In the rows, zero is written as 128.
Where one turn sends some rows of the set: a few examples, then the rows asked
q233: [112 176 122 148  95 126 133 118 103 140 132 111]
q668: [102 154 165 105 123 147 132 100 133 126 161 140]
q251: [108 158 144 138  77 128 114 123  99 126 119 112]
q628: [124 153 161 134  76 126 118 111 107 119 122 118]
q248: [108 156 122 100 114 105 132 116 153 145 155 156]
q603: [109 158 140  93 108 114 115 111 164 148 156 145]
q392: [123 181 113 138  99 116 123 115 104 153 127 122]
q492: [116 162 156  99 133 140 121 104 137 142 165 142]
q950: [120 161 139 121  82 105 100 128  86 149 142 124]
q238: [ 75 168 161 109 122 129 132 134 139 122 152 144]
q6: [118 162 129 149  87 111 130 126  93 151 133 125]
q378: [123 168 137 117  75 127  99 118  93 146 131 116]
q210: [105 179 125 149  82 118 132 116 103 149 128 130]
q591: [115 169 122 142  80 117 112 120 107 151 120 119]
q818: [106 141 162 105 126 128 127 109 131 142 172 152]
q732: [ 80 150 162 120 122 119 134 131 136 137 158 158]
q82: [101 154 137  91 123 120 121 121 153 147 154 158]
q755: [119 178 147 103  86 118  96 126  90 134 135 120]
q211: [129 159 154 122  76 123 116 127 114 122 124 103]
q868: [100 142 142 107 112 106 128 122 154 152 165 155]
q770: [116 156 143 134  83 118 128 127 113 112 116 110]
q52: [114 184 134 118  92 108  88 128 100 145 135 118]
q995: [ 98 155 129 108 117 108 123 119 167 138 154 140]
q124: [124 146 153 136  78 112 118 129  97 129 128 116]
q110: [116 172 135 112  74 106  90 112 100 143 140 127]
q933: [ 69 171 148 121 121 118 127 127 146 132 145 153]
q245: [114 153 158  93 130 133 119 104 125 127 161 156]
q963: [ 84 160 158 116 120 119 141 134 139 120 141 160]
q727: [101 144 156  92 125 139 129 117 140 126 156 149]
q751: [ 84 154 142 114 131 128 135 127 147 132 145 157]

q591 goes to q751
q211 goes to q492
Where do these go?
q668 goes to q755
q124 goes to q818
q245 goes to q110

